[-.19 .14 -.32 .01 -.18 .30 -.01 -.17 .10 .11 .27 -.19]
[.08 -.35 .43 -.06 -.14 -.21 .03 .25 .14 .01 -.11 -.03]
[.02 .16 -.15 .03 .05 .11 -.05 .09 -.07 .00 .05 .01]
[.51 -.03 .45 .01 .48 -.62 -.03 -.29 -.37 -.09 -.52 .59]
[.15 .04 .04 .14 .19 -.30 .01 -.24 -.28 .02 -.28 .23]
[-.07 -.05 .02 .02 -.10 .05 .02 -.48 .08 -.02 .06 -.07]
[-.06 .10 -.17 -.01 -.02 .09 -.01 .15 .00 .03 .09 -.06]
->
[-.19 .08 .02 .51 .15 -.07 -.06]
[.14 -.35 .16 -.03 .04 -.05 .10]
[-.32 .43 -.15 .45 .04 .02 -.17]
[.01 -.06 .03 .01 .14 .02 -.01]
[-.18 -.14 .05 .48 .19 -.10 -.02]
[.30 -.21 .11 -.62 -.30 .05 .09]
[-.01 .03 -.05 -.03 .01 .02 -.01]
[-.17 .25 .09 -.29 -.24 -.48 .15]
[.10 .14 -.07 -.37 -.28 .08 .00]
[.11 .01 .00 -.09 .02 -.02 .03]
[.27 -.11 .05 -.52 -.28 .06 .09]
[-.19 -.03 .01 .59 .23 -.07 -.06]

[.50 .32 .42 .40 .37]
[.35 .21 .29 .16 .71]
[.26 .20 .28 .24 .33]
[.54 .31 .49 .35 .59]
->
[.50 .35 .26 .54]
[.32 .21 .20 .31]
[.42 .29 .28 .49]
[.40 .16 .24 .35]
[.37 .71 .33 .59]

[-.19 -.01 -.09 .20 .15 -.13 -.38 .20 -.34 .06]
[-.27 .03 .00 .10 -.13 -.15 -.58 .02 -.64 -.22]
[.11 .44 -.59 .61 .73 .50 .45 .35 .40 .67]
->
[-.19 -.27 .11]
[-.01 .03 .44]
[-.09 .00 -.59]
[.20 .10 .61]
[.15 -.13 .73]
[-.13 -.15 .50]
[-.38 -.58 .45]
[.20 .02 .35]
[-.34 -.64 .40]
[.06 -.22 .67]

[.05 -.34 -.46 .63 -.36 .72 .05 .13 .06 -.42 -.39 .07 -.07 -.40 -.08]
[-.08 -.24 -.38 .60 -.36 .60 -.08 -.06 -.06 -.35 -.36 -.10 .10 -.29 .11]
[.12 -.39 -.54 .58 -.45 .60 .12 .16 .12 -.45 -.47 .14 -.08 -.44 -.10]
[-.13 -.27 -.39 .52 -.38 .57 -.13 -.10 -.12 -.38 -.38 -.15 .09 -.35 .10]
[-.14 -.24 -.31 .45 -.31 .52 -.14 -.11 -.13 -.33 -.31 -.15 -.02 -.33 -.01]
->
[.05 -.08 .12 -.13 -.14]
[-.34 -.24 -.39 -.27 -.24]
[-.46 -.38 -.54 -.39 -.31]
[.63 .60 .58 .52 .45]
[-.36 -.36 -.45 -.38 -.31]
[.72 .60 .60 .57 .52]
[.05 -.08 .12 -.13 -.14]
[.13 -.06 .16 -.10 -.11]
[.06 -.06 .12 -.12 -.13]
[-.42 -.35 -.45 -.38 -.33]
[-.39 -.36 -.47 -.38 -.31]
[.07 -.10 .14 -.15 -.15]
[-.07 .10 -.08 .09 -.02]
[-.40 -.29 -.44 -.35 -.33]
[-.08 .11 -.10 .10 -.01]

[-.23 -.10 .03 .20 .35 -.11 -.33 -.14 -.16 .06 .01 -.15]
[-.26 -.52 -.05 .22 .47 .13 -.24 -.05 -.02 .07 -.08 -.11]
[-.28 -.23 -.17 .02 .58 .16 -.33 -.13 -.04 .17 -.11 -.26]
[-.14 -.27 .11 .18 .26 .01 -.24 -.12 -.17 .07 -.18 -.08]
[-.18 -.24 .19 .46 .22 -.14 -.23 -.06 -.19 -.04 -.04 -.04]
[-.11 -.21 .13 .01 .12 -.22 -.33 -.25 -.21 .04 .02 -.05]
[-.22 -.13 .02 .17 .36 -.10 -.33 -.15 -.14 .06 .00 -.15]
[-.20 -.09 .01 .04 .29 -.18 -.38 -.23 -.15 .06 .08 -.15]
->
[-.23 -.26 -.28 -.14 -.18 -.11 -.22 -.20]
[-.10 -.52 -.23 -.27 -.24 -.21 -.13 -.09]
[.03 -.05 -.17 .11 .19 .13 .02 .01]
[.20 .22 .02 .18 .46 .01 .17 .04]
[.35 .47 .58 .26 .22 .12 .36 .29]
[-.11 .13 .16 .01 -.14 -.22 -.10 -.18]
[-.33 -.24 -.33 -.24 -.23 -.33 -.33 -.38]
[-.14 -.05 -.13 -.12 -.06 -.25 -.15 -.23]
[-.16 -.02 -.04 -.17 -.19 -.21 -.14 -.15]
[.06 .07 .17 .07 -.04 .04 .06 .06]
[.01 -.08 -.11 -.18 -.04 .02 .00 .08]
[-.15 -.11 -.26 -.08 -.04 -.05 -.15 -.15]

[.12 .01 .13 .45 .05 .56 .38 .23 .23 -.40 -.47 -.24]
[-.06 .24 .14 .11 .20 -.06 .11 .16 .00 -.05 -.25 -.35]
[.01 .15 .13 .24 .14 .18 .21 .19 .08 -.19 -.33 -.31]
->
[.12 -.06 .01]
[.01 .24 .15]
[.13 .14 .13]
[.45 .11 .24]
[.05 .20 .14]
[.56 -.06 .18]
[.38 .11 .21]
[.23 .16 .19]
[.23 .00 .08]
[-.40 -.05 -.19]
[-.47 -.25 -.33]
[-.24 -.35 -.31]

[-.17 .24 .18 .22]
[-.32 .45 .34 .32]
[.46 -.10 -.32 -.30]
[-.32 -.56 -.45 -.38]
[-.42 -.18 -.20 -.19]
[.39 -.31 -.38 -.32]
[-.35 .04 -.21 -.21]
->
[-.17 -.32 .46 -.32 -.42 .39 -.35]
[.24 .45 -.10 -.56 -.18 -.31 .04]
[.18 .34 -.32 -.45 -.20 -.38 -.21]
[.22 .32 -.30 -.38 -.19 -.32 -.21]
